In the rows, zero is written as 128.
Named turns come first, each shown by rows before and after it. Which turns, in which order, take the first row of each pair that follows to the second? Write the first one first, as in the answered first pair.
S (before -> after):
[127 152 163 104 136 156 208 131 104 135 137 140 132 130 153 110 119 135
 135 124  95 104 151 145 116 104 116 115  98 129] -> [ 92 107 136  89 102 137 191 108 111 118 130 137 150 141 122 103 176 120
 149 130 110 120 132 130 149 138 156 112 108 103]
[100 126 180 119  93 152 193 196 109 119 138 149 176 109 141 141 100 165
 109 149  82 124 172 124 143 102 174 116  75  96] -> [106  95 183 125  57 110 124 136 159 119 125 132 172 139  84  90 190 103
 123 141  83 127 106 137 167 118 157 101  72  78]
[161 131 132 135 111  92  98 127 149 142 111 133 139 113 158  71 134 118
 110 131  98 109 123 190 116 107  86 129 141 145] -> [120 119 102 113 114 112 151 168 104 124 117 146 161  93 187 112  99 166
 111 145 108 121 166 157 127 118 144 142 152 135]
G (before -> after):
[127 142 159 127 104 170 111 168 125 137 146 133 180  96 127 160 128 172
 130 156  89 152 146 169 133 103 102 101  87 111] -> [134 142 155 122 102 170 108 162 128 134 145 131 181  97 124 160 136 170
 136 158  87 154 146 170 138 102  99 101  92 111]
[120 157  76 143 119 103  94 149 161 143 105 139 110 131  90 157 119 130
 143  81 177 137 107 125  97 131 153 130 135 131] -> [136 144  69 101 116 116 122 102 153 118  95 140 111 131  85 157 152 145
 174 104 171 137 126 128 109 124 165 140 145 125]
[ 68 121 130 169 134 106 113 190 151 136  85 165 153  99 123 126 119  99
 107 129 115 109  60  94 142 172 158 154 148 104] -> [100 113 112 159 109 110  75 137 182 112  91 159 150  95 105 137 176 100
 135 136 107 129  77 103 160 173 158 163 171 118]
[187 170 128 164 118 131 110 154 120 126 127 120 106 105 113 178 120 166
 158  92 107 149 152 156 149 107 107 136 161 153] -> [188 161 127 127 129 146 156 132  97 113 115 125 109 104 117 170 126 181
 170 108 103 138 165 156 153 103 117 140 163 138]
D (before -> after):
[138 132 137 108 127  90 139 183  95 138 124 114 138  69 124 120 117 114
 107 144 171 100 155 154 143 172 137 125  89  65] -> [151 126 127  87 119 101 145 156  93 121 122 115 144  64 120 131 142 127
 129 156 164 107 175 157 154 172 148 130 102  69]
[ 76  86  60 156 152 150 139 126  74 119  63 120 166 129 120 146 106 157
 156 147 193 143 121 116 126 148 178 120 168  90] -> [ 95  93  52 155 159 157 128 108  75 118  65 117 156 130 121 146 109 156
 165 150 196 143 124 120 120 147 164 127 181  98]
[169 132 137 112 127 152 144  88 152 121 124 130 127 129 119 116 145 125
 144 124  99 117 145 160 132 107  93 125 112 129] -> [169 142 140 132 137 144 136 104 151 136 124 126 119 134 122 108 125 113
 130 114 109 111 128 161 116 104  74 121 108 134]

Between the rows of a pair lie 2 to 3 turns.
[136 162 156 161 140 100  71 118 177 160 111  90 184  95 116 142 158  94
  42  97 119 114 127 131 115 135 140 141 162 184] -> [136 131 152 101 113 122 123  68 164 124  99 100 204  89 104 140 208 120
  75 130  99 112 153 131 149 134 175 143 165 159] : D G
[217 168 188 107 106 157 152  46 155  98 118 149 136  80 130 141 181 179
 154 129  68 112 142 173 132  86 132 126 141 149] -> [176 173 208 103 143 159 227 111 102 121 106 160 142  84 160 125 102 191
 120 128  78  84 134 158 104  81 135 121 114 128] : G D
[ 76 101 168  92 127 119 135 139  94 107 141 125 134 123  91  79 105 115
  97 147 148 102 130 153  74 146 148 109  98  91] -> [ 91 131 167 134 129 125  97 175 113 126 167 125 127 110 111 115  66 126
  87 129 148 119 151 154  60 138 134 112 101 125] : G S
[118 101  77 150 110  93  38  53 166 115 121  92 103 174  81  98 220  80
 154 116 174 147  64 116 144 183 122 148 169 119] -> [218 182 116 106 193 184 156  60 106 118 130 114  68 130 171 141 101 174
 165 137 138 109 174 152  78  98  62 176 170 169] : S G G
[132 125 151 137  89  93  50 120 142 164 140 142 104  92 136 151 170  77
 102  79 173 102 102 168  76 113  83 114 128 125] -> [125 129 117 130  88 127  63 136 126 140 159 150 118  62 164 218 150 132
 116  89 176 131 170 148  83 117 123 134 154 147] : S G
[103 110 111 119 100 125 158 129 109 123 130 140 156 126 133 116 130 120
 131 131 112 131 134  95 152 140 173 138 145 111] -> [155 131 142 120 111 120 143  93 132 136 119 132 130 138 122  80 146  94
 137 123  94 110 109 127 133 114 117 133 133 118] : S G
[211 127 157 135 140 163  93 101 175 105 122 110 123 117  97 140 150 139
 145 148  74 155 145 170 150 106 100 118 131 140] -> [158 138 186 154 173 153 155 193 131 139 115 121 130 120 128 119  60 141
  94 137  86 126 120 155 118 106  96 107  96 120] : G G
[124 120 150  97 125 144 164 118 110 127 112 139 136 125 122 122 126 139
 129 140 101 115 134 135 130 111 131 130 111 114] -> [110 123 160 127 122 126 144 145 120 145 117 137 133 133 116 111 113 117
 109 125 108 113 108 134 124 119 125 120  99 113] : S G
[ 62  66 160 125  98  93 138 105 175 122 141 134 158 128  73 123 160  83
 120 114 142 127  99 121 192 155 156 105 118  90] -> [140 133 217 141 154 114 158 120 175 161 142 139 116 122 110 105  81  86
 100 101 114  87 109 163 130  99  65 104  93 128] : G S
[147 162 177 142 178 141 149  87  99 165 103 151 108 153 104  96 104 103
 132 121 155 120  79 168 142 103  65 116 111  91] -> [138 129 174  98 134 162 177  58  98 126 105 163 138 137  94 115 153 134
 163 148 129 135 120 166 184 103 121 116 114  71] : D D D
[161 130 175  93 160 132 187  94 120 121 119 142 131 145 146 103 122 143
 137 135  91 101 128 118 124 122 114 122  95 151] -> [151 149 183 150 155 108 121 138 148 149 136 134 125 150 142 110 102 112
 113 106  98 112 102 117 115 124  97 109  85 171] : D D G
[106  78 101  87 133 133 161  98  99 107 111 121 145 143 115  98 162 123
 145 125 161 116 101 110 147 145 146 141 130 106] -> [130 122 142 126 169 124 150 143 104 148 118 120 122 150 135  85  96 105
 110  99 157  93  83 129  99 120  85 134 104 125] : D S D
[ 92 116 126 128 136 111 154 159  99 139 122 117 121 143 145 113  99 126
 129 121 143 101 104 114 127 135 130 135 119 123] -> [128 112 103 116 110 118 108  90 137 114 127 107 117 140 125 128 166 124
 164 129 135 123 120 125 149 136 130 142 145 137] : G G
[144 103 133 119 156 131 145 119 127 126 118 141 108 139 120  91 130 119
 117 120 150 103 119 121 114 119 112 120 135 118] -> [152 103 113 143 135 130  92 115 155 122 133 137 109 129 115 123 149 117
 123 113 154 128 130 115 125 126 118 121 149 139] : S G G
[146 127  74 153 114 120  52  95 156 116 142 110 124 127 113 159 180 103
 175 108 151 167 130 107 151 163 126 147 177 149] -> [141 169  94 185 159 134  86 171 123 146 152 119 111 112 161 175  77 124
 138  94 157 153 144 102 105 145 103 150 161 171] : D S
[142 153 187 136 121 119 127 152 138 161 133 132 117 137 132  96 113 107
  89 117 109 118  99 152 126 118 103 119  81 123] -> [103 138 144 160  90 119  82 175 149 146 153 127 139 122 130 150 124 122
  90 113 124 160 126 119 152 147 153 125 106 132] : S G
[105 101 128  85  98 136 142 104 127 113 123 132 149 142 109 130 190 143
 147 155 111 132 168 133 154 125 158 124 123  96] -> [103 151 131 163 160 110  99 177 122 172 134 122 113 152 142 126  94 114
  93 110 148 121 125 126  91 123  96 123 120 133] : D G G
[130  95 151 107 131 118 187 131 119 136 113 155 138 139 131  89 118 140
 111 135 106 110 131 126 148 144 155 123 150 114] -> [117  92 146 127 102 117 150 147 138 131 131 153 153 128 125 117 126 145
 107 133 103 134 143 118 166 153 177 122 152 122] : G S D
[114 120 143  69 104  97 124  96 137  94 105 145 154 102  84 126 160 113
 133 151 151 144 104 124 150 124 153 117 116  94] -> [114 138 141  61 153  99 172 114  97 109  91 146 136 107 114 113 105 121
 123 147 169 121  97 121 113 118 131 127 115  97] : D G
[121 134 169 117  93 166 128 177 109 104 114 113 121 124 134 136  74 149
  83 122  75  85 173 121 137 139 126  80  32  91] -> [166 125 148 103  64 174  80 103 148  73 119 108 114 120 108 153 150 151
 124 132  67 108 195 134 161 140 130  87  62 107] : G G
[ 81 100 106 181 145 110  91 232 117 155 129 133 166 137 130 122 110 125
  71 122 123 152 111 129 136 144 131 142  96 130] -> [ 84  74  97 143 103 129  99 192 126 116 133 137 189 125 112 145 167 147
 102 148 100 170 151 131 175 146 178 145 106 118] : D G
[ 96 140  98 163 120 119  97 147 136 111 125 122 139 139 120 150  67 150
  91  98 181 180 140 112 145 138 132 118 151 133] -> [127 139  80 114 154 136 145  89 111  91 103 125 123 145 129 137  79 169
 120 118 189 161 152 120 135 131 120 136 173 130] : G G D
[ 63  92 113 191  73  82 105 159 101 154 134 125 153 161  91 128 140 107
 106 151 128 152  94  67 117 182 202 123 116 108] -> [ 97 113 190 192  51 101 119 174 122 171 140 135 159 150  87 118 132 104
  97 154  72 128 108 106 112 137 175 106  69 105] : S D
[119 126 135 124 134  97  95  58 135 141 109 138 127 151 103  92 174  95
  91 161 151 103  58 127 129 133 121 126 141 112] -> [154 178 151 170 147 123  57 110 150 162 144 139 115 121 133 146 113 119
  74 142 135 117 104 137 102 104  93 128 140 165] : D S G
[131 138 123 124 150 140 133 135 114 142 127 125 105 117 145 155  99 128
 115 114 144 123 141 118  99 113 106 141 141 143] -> [115 137 132 146 131 129 109 159 130 154 135 124 114 120 136 156 100 113
 104 107 139 130 127 118 108 116 108 132 131 141] : G D
[139 121  96 145 121 114 122  93 146 138 122 104 123 121 119 155 146 147
 162 125 155 158 142 123 155 143 149 139 160 151] -> [132 116 132 121 147 102 185  94 113 155  92 110 118 140 123  92 125 126
 145 128 153 115  99 134 130 131 125 131 126 119] : G S G
[ 84 119 157 129 158 105 162 112  89 152 113 119 143 150 135  91  97 118
  94 109 157 118  62 131 118 159 124 116  99 102] -> [145 159 125 171 132 126  53  83 153 139 158 110 128 121 133 173 127 139
 124  96 144 173 127 142 127 146 110 131 142 173] : G S G
[ 69  85 104 161 120  90  80 132 148 120 111  99 146 162 111  90 151  94
 119 140 166 154 129 106 132 152 151 111 149 125] -> [ 58  75 111 121 139 103 153 129 110 114  93 108 149 162 126  74 132 111
 125 158 163 134 136 102 126 149 165 115 143 103] : G G
[ 66 110 101 149  84 143 131 181 115 108 160 134 174  96 132 161 133 170
 114 134 119 149 152 122 162 143 191 125 127 117] -> [138 138 143 183  83 114  50 132 179 134 157 114 140 119  97 113 170 111
 112 110 100 132 102 170 144 119 105 115 112 139] : G S
[143 114 109  84 107 127 137 130 111 146  84 110 131  61 128 196 124 188
 136 105 166 130 168 114 112 115 160 170 179  77] -> [171 107 129  72 116  99 132  78 126 153  61 100 113  89 101 131 164 141
 141 102 165 102 107 138 105 109 112 161 164  61] : S D G
[149 155 102 139 197 150 147 157 114 130 128 140 107 115 170 160  82 152
 134 115 154 115 166 113  77 131  90 152 159 175] -> [150 147 105 183 141 129  51 158 178 132 149 130 117 115 136 174 133 120
 131 102 140 148 158 119 104 139  97 138 155 187] : D G
[144  88 129 175  81 104  92 137 208 139 172  81 141  88  97 176 105 165
 108 164  73 174 175 170 173  99 139  97 116 119] -> [110  79 146 133 121 119 203 165 141 145 148  97 149  90 122 152  51 189
  94 178  77 138 175 158 155  93 158  98  94  85] : G G
[122 156 155 107 149 141 188 160 105 108 128 124 149 122 169 117  70 147
 121 145 111 111 152 148  93 111 125 115  78 104] -> [175 158 129 130 103 137  72  89 179  90 147 110 140 120 130 146 159 127
 160 137 102 150 168 163 122 116 115 119 112 138] : G G
[188 152 106 133 112 153 120 123 120 102 129 101 110 126 144 148 121 144
 137 133 149 121 157 122 115 122 132  95 149 178] -> [154 113  94 113  94 139 130 104 116  87 114  97 124 140 123 123 164 131
 144 141 156 124 132 112 138 144 163  94 151 148] : G S
[147 141 162  85 125 130 177 121 103 147 119 118 130 120 133 174 143 164
 161 186  99 140 157 153 143 147 115 199 131 171] -> [113 110 129  95 107  95 134 100 117 142 112 107 133 139 105 158 191 131
 163 177 130 155 113 135 164 184 134 197 148 157] : G S D
